A single turn carries every row of the set below to another of its rows. Some are shown first; where does it send the rows asked next?
z793: [ 16  13   4   2   5   3  -6   5   3  40  -2  25  -5  -2  16   4 -16 -22
  13  13]
z263: [ 31 -14   8   8   6   4   6  23  -5  37   7  17   3  12  -4 -31 -18 -26
  18   9]
z112: [ 11 -10   3  17 -10   3   9   1 -10  33   2  17   0  10   2 -31  17  -7
  -4 -12]
z243: [ 17   7  13  -2  36   6   1  12  -1   7   6  12  21  25  20 -12  15  -7
  12  -5]
z188: [ 31   0  -2 -15  -2  10  11   9 -15  41  22  11 -27  10  19 -13  -8 -10
  15  12]
z591: [ 18  -9   4  12   7   4 -11   0  -3  30  -3  -6  -4  18  13 -22 -10 -29
 -13  -7]
z745: [ 22 -10  19  -3  20   1  10  17   9   7  -6  15   7  15   8 -19  -5  12
  14  13]
z585: [ 33 -10   7   0  31   0  13  11 -10  39  -7   3  -2   9  23   9  19   8
  24   6]
z897: [ 21 -12  10   8  -3  17  -2   0 -29  35   8  19  -4  14   6  -6  -9 -16
  10  19]
z366: [ 26   7   5 -18  26  12   5   9   5  15   9  -2  19  11  19 -14  11  -6
  13 -22]
z791: [ 29   2   5 -13  28  21  12   1 -17  18 -14   0 -14  26  12 -21   0  -4
  25   2]
z443: [ 24  -3   0 -15  -7   9   5  12 -19  46  22   8 -25  17  22 -12  -7 -13
  13   4]
z830: [  9  13  -8  15   1  -4   5   1  -1  30  12   9 -17  20  27  -1  24  -9
   3  -8]
z217: [ 17 -13   0  16  -9   3  15   5  -6  32   4  18   3  -1   4 -30  22  -8
  -5  -5]
z178: [  6   2  -2  -5   4   7  -8  13   5  36  -5  16  -6  19  22 -26  -8 -28
   2  15]
z96: [ 22  -7  11   0   3  12  12  16  -6  15  -1 -17  21  18  17 -10  23   1
  14  -2]
z459: [ 40   1  12  23   1  -3  18   2 -12  35  25   8 -14  13   3   4  13  -9
  14 -11]
z573: [ 25 -11  11   6   7  -2   3  24  -6  46   1  24   0  14   0 -29 -16 -27
  18   6]
z617: [ 37 -19   1  -3  15   3  12  18   0  31   2 -16   9   6  22  -5  12   6
  27 -11]
z717: [ 24  -6  13 -15  25   5  -5  -4  -3  22   5   5  18  13  33  -3  12   8
  18 -15]
z303: [25  4 -8 -1 35 23 18 10 -5 34 -8  9 -4 14 10 -8 18 -2 28 11]
z628: [ 17  -8   8  29   2 -16  -8   4   4  28  -7   8   9  12  11 -21  -2 -17
  11 -18]
z238: [ 29  -5  13  -3  20  16   9  -6  -7   7 -14   8   0   6   1 -13 -14   7
  16  -1]
z906: [ 30  -4  17   7   8  -9  14   1  -7  30   4  13 -12   2  17 -33   4 -31
  -8   7]
z231: [ 26  -1  17  -5  18   7  17  21   9   8   6  -7   8  16  12 -13  12   0
  -5  13]
z948: [21 -4  4 -7 46  4 -2  9  2 15  8 12 11 11 13 -9 -2  5  1 -7]
z976: [24 -2  1 -8 38 12 -4  6  9 34 11  9 18 12 17  1  7  9 17 -6]
z50: [ 29   5   7   2   3  -2  -8   5  -4  35   8   9 -17  19  25   8 -20 -19
  29  -9]
z858: [ 20  12  -3   9 -11   7  15   9  -4  38  24  20  -5   5  19 -13  11 -13
  37   8]
z115: [ 31 -25   1  18  -1  -4  13  10  -2  31  23   8 -14  29  17 -30  15  -4
  13 -10]
z845: [ 23 -14   8  14   1  16  -2  -3 -25  38  10  16  -3   6  10  -3 -14 -23
  12  15]
z322: [ 23  16   2 -15  37  14  -2  -2 -10  25  -1  -2  14   7  12 -17   4  -4
  16  -9]
z266: [ 26   9   2   7 -10   2  16   9  -8  38  17  24  -6   9  13 -12  11  -7
  43   6]
z142: [ 25  11  10 -11  43   7  -5   4  -4  29   6   4  13  27  23 -10  12  -5
  22   3]
z402: [ 33   7  17  21  -1 -11  14   6 -10  37  23  13 -13  16   6   4  12  -5
  12 -11]
z534: [ 30 -22   1  23   0  -5  11   4   4  27  29   8 -12  23  17 -29   4  -8
  14 -12]
z373: [ 17  -5   6 -13  35   2 -10  -1  -9  15  -3   9  12  12  25 -22  -2   8
  21  -8]
z19: [ 22   3  -3  16  10 -23   7  13  19  33   8  10 -12   7  24 -19  10 -11
   7 -14]
z101: [ 33  -7  24   6   4 -14  13   8 -12  30   0  11  -8   4  14 -30   5 -27
  -5   8]
z716: [ 15   6 -17  12  -4  16  -2   5   0  32  17   5 -11  25  18  -1  -1 -13
  28 -17]

z50 -> z591
z303 -> z745
z534 -> z443
Now find these:
z948 -> z717
z897 -> z217

